In the rows, 128 means zero.
Y: 3 groups of rows, each row roughly a mix of its group's hidden directions:
Y (107 x 16):
[[158 145  88 106 148 139  76 151 124 147 100 120 136 134 139  93]
 [164 158 123 156  97 157 104 146  89 135 139  89 105 130 116 120]
 [ 90 118 151 126 100 143 123 129 134 178 117 127  90 126  92 161]
 [107 151 132 105 122  92 123 141 165 159 124 157 110 139 182 140]
 [164 111 126 133 153 113 180 140 106 115 130 106 171 130  94 115]
 [ 86 111 142 154  98 142 122 112 121 167 180 108 108 130 113 120]
 [ 95 118 145 139  97 169 100 110 119 142 177 106 114 130 114 100]
 [104 106 165 153 106 114 183 111 129 109 134 140 129 110 123 169]
 [137 136 121 164  93 137 119 166  93 177 134  98 112 117 111 128]
 [171 143 133 156 126 135 136 129 101  79 168 101 148 135 133 100]
 [156 136 126 126 134 123  87 127 147 119 155 117 148 148 182  83]
 [ 95 114 128 127 107 123 130 135 137 173  81 145 102 108 122 174]
 [151 140 110  89 153 144  69 134 147 138 113 120 131 152 136  91]
 [125 115 154 116 102 165 150 113 115 110  84 123 117 106  87 162]
 [121 122 123  89 167 136 114  99 156  75 106 161 141 133 132 126]
 [127 145 128  98 134 160  60 135 151 107 112 147 123 133 150 103]
 [125 172 144  82 129 112 115 144 163 144 112 151  98 154 150 145]
 [123 151 149 107 104 124 116 118 161 103 121 152 120 128 199 131]
 [139 145 121 101 150 101 157 147 137 123  72 158 122 125 117 170]
 [140 149 133 118 131 123  79 144 151 146 166 119 128 160 161  87]
 [109 166 140  70 124 135 121 128 154 125  98 158  94 137 137 148]
 [ 84 119  86 140 149 133 135 143  96 151 137 141 122 109  74 127]
 [146 130 152 139 127 139 167 106 110  64 163 113 148 132 115 118]
 [107 115 131 127 126 135 168 129 110 130  94 139 115 106  71 172]
 [108 111 158 136  92 144 157 118 120 130  95 132 109 104  98 178]
 [ 99 136 135 130 114  93 119 135 159 181 150 141 106 143 173 134]
 [154  99 141 152 148 115 162 137 113 141 135 103 144 140  66 143]
 [ 82 118 136 131 105 165  95 111 124 148 174 116 113 128 114  97]
 [161 138 110 154 141 106 153 132 111  80 152 125 162 123 164 106]
 [118 154 101  82 146 110 121 151 147 152  84 161 119 127 151 135]
 [106 110 128 121 132 144 138 132 124 117  71 155 121  99  87 169]
 [163 100 140 149 144 129 154 137 109 133 127  97 147 137  63 139]
 [124 110 157 164 123 121 155 146 114 152 162 108 126 137  70 145]
 [138 139 110 113 120 164  98  97 120  75 114 128 134 112 166 100]
 [132 115 140 144 137 108 148 159 121 183 140 109 124 144  73 146]
 [146 124 142 112 114 173 132 115 110  89  76 122 126 107  95 147]
 [144 123 124 148 138  78 170 141 133 144  96 141 125 123 133 182]
 [106 162  91 138 115 102 163  99 106 133 159 129  99 126 161 138]
 [119 146 135 138 116 131 109 136 122 170 188  99 103 158 111 106]
 [143 149 128  94 139 156  74 140 147  92  90 150 128 129 144 116]
 [164 126 121 168 137  78 168 146 116 152 150 107 141 141 132 139]
 [103 135 159 138 108  98 136 158 150 184 155 134 105 144 129 150]
 [168 110 112 139 149 152 136 111  95  95 124  97 151 127  83 113]
 [ 80 131 133 121 123 145  84 150 142 168 126 149  92 129 100 141]
 [ 96 154 120 108 104 141  93 120 144 120 127 155 110 115 189 115]
 [107 131 161 131 126  83 164 158 154 158 138 150 118 139 123 167]
 [129 120 159 114 103 163 148 104 120  99  86 124 114 111  94 163]
 [105 136 126 121 109 110  98 139 153 193 137 131 105 139 170 122]
 [138 140 136 144 140 110 147 115 127  93 198 117 143 153 144 101]
 [116 113 126 146 108 148 116  92 117 122 182 100 139 127 154  84]
 [130 108 132 151 114 115 173 129 118 100  86 147 144  88 142 165]
 [157 169 143  89 144 110 103 166 159 139 113 139 117 160 141 129]
 [167 113 153 145 128 155 144 126 103  94 129  95 145 131  75 128]
 [148 118  85 134 142 151  99 122  96 158 132  89 131 134  95  95]
 [113 113 152 115 100 155 137 118 128 138  75 131 105 107  97 171]
 [106 145 139 132 121 129 105 126 134 167 189 111  97 162 110 114]
 [114 130 174 130 114 104 162 127 158  92 131 161 132 124 159 160]
 [111 114  67 131 152 130 102 126 107 180 128 118 125 124 107 104]
 [ 98 121 169 145  90 138 128 110 148  90 148 148 127 111 172 137]
 [115 121 154 141 131  92 159 162 138 178 143 132 120 143  95 159]
 [104 140  95 112 122 123  86 121 145 171 123 138 111 127 181 108]
 [102 146 116 113 109 140  96 108 144 109 127 152 117 115 196 112]
 [124 123 127  85 161 166  81 122 143 112 117 135 134 142  93  99]
 [ 99 122 109 117 130 109 112 134 152 173  82 159 108 115 149 159]
 [ 89 106 141 118 124 135 104 131 156 144  81 165 109 111 121 167]
 [144 111 129 184 117  81 160 125 124 154 142 114 128 128 151 159]
 [109  95 115 170 110 142 150  91  95 121 164 103 141 106 123 112]
 [162 115 116 129 135 127 156  97 117  78 125 114 169 118 161 103]
 [161 150  78 129 144 124  87 159 114 146 107 122 135 125 157 100]
 [164 120 115 179 129 110 137 133 103 131 172  92 150 136 138 104]
 [128 168 129  74 138 150 102 144 141 105  87 156 107 134 120 133]
 [158 120 142 147 120 165 128 133  94 110 140  90 135 130  69 117]
 [124 130 103 146 110 114 112 168 117 201 108 123 114 114 137 135]
 [162 108 128 162 127 141 113 123 110 108 164  93 163 131 137  84]
 [159 156  89 106 145 137  76 143 124 149 118 113 125 144 143  90]
 [119 135 153 164  93 119 138 137 119 169 181 102 103 142 122 136]
 [111 144 132 106 132 123  93 149 162 143  85 167  98 129 141 162]
 [100 115 137 133 107 167  90 107 126 133 176 108 128 130 131  84]
 [122 118 127  85 134 157 118 110 139 112  61 145 121 114 106 149]
 [123 148 131 113 127 151  85 130 128 162 167 104 101 162 100 103]
 [160 119 128 144 129 162 124 133  91 122 134  86 136 131  67 114]
 [108 121 162 132  88 157 135 125 118 158 122 110  94 124  81 158]
 [158 141  94 136 159 102 129 131 124  88 138 137 160 128 175 100]
 [134 127 122 166 126  76 164 144 126 164 123 131 113 129 130 177]
 [154 116 122 116 119 140 130 134 123 118  47 135 140  96 137 150]
 [177 125 127 130 151 106 180 141 106 112 131 104 164 136 105 117]
 [103 120 123  92 133 147  85 132 150 175  87 140 107 130 108 137]
 [137 178 117  97 146 122  83 166 145 141 128 146 106 155 138 117]
 [164 117 136 142 128 168 130 121  93  92 128  93 143 126  80 115]
 [112 121 153 168 110 102 184 115 122 102 162 135 131 119 139 156]
 [142 105  84 142 140 158  97  97  98 129 131  94 141 121 116  90]
 [ 91 115 125  88 140 136  97 127 158 177  98 147 109 135 109 136]
 [128 146 174 118 122 128 169 162 129  94 115 150 126 122  94 163]
 [125 110 135 167 119  91 178 130 125 105 127 147 150 102 160 154]
 [153 144 129  92 141 161  93 131 131  90 132 121 150 138 135  75]
 [135 123 140 139  94 170 113 141 105 138  84 115 106 104  91 156]
 [ 86 141 129 127 120 144  86 154 137 166 125 148  86 130  99 149]
 [153 133 128 139 127 114 107 124 138 133 177 103 145 153 175  83]
 [ 97 136  90 110 133 109  99 119 149 165 122 149 115 127 182 116]
 [ 89 127 176 143  87 124 132 130 155 123 150 153 115 119 165 148]
 [ 97  99 162 145 101 117 170 119 136 135 109 144 122 105 120 177]
 [103  97 123 177 102 137 149  93 100 135 166 105 128 108 122 127]
 [144 129 131 127 139  79 159 138 152 140  87 150 125 130 152 176]
 [154 146 103 121 129 128 133  95 121  77 132 123 144 123 185 101]
 [124 133 179 125 122  98 171 142 154 101 124 158 131 129 138 168]
 [170 118 100 131 149 146 119 127  97 140 120  85 140 138  79 107]
 [135 143 180 117 116 126 162 141 143  73 113 154 132 124 132 158]]
which group is each row in? (one row of each group first):
[155 134 112 155 142  99 160 128 116  80 147 132 162 120 168 113] -> <91>
[105 151 117 106 110 135  97 113 146 113 121 154 116 116 196 115] -> <11>
[125 143 125  65 155 154 115 137 137  98  90 153 138 127 110 111] -> <24>

[120 140 133 129 147 115 113 122 143 129 202 120 128 167 135  92] -> <91>
[150 131 101 117 130 171  97  97 110  82 110 116 141 114 144  96] -> <11>
[118 117 185 152  89 126 135 112 151 102 156 132 128 127 167 142] -> <11>
[100 106 181 135 103 134 171 104 136 116 138 130 119 124 100 163] -> <91>
[146 137 102 114 143 123 140 105 119  98 157 115 160 134 168  76] -> <24>
[141 119  74 129 147 141  93 118 106 170 128  96 129 133 115  94] -> <11>
[104 131 131 107 134 140 145 145 121 134  86 151 108 114  70 166] -> <24>
[164 136 129 144 141 101 178 158 104 135 118 115 132 133  85 157] -> <24>
[117 122 130 123 123 111 124  94 160 102 123 152 137 122 202 129] -> <11>
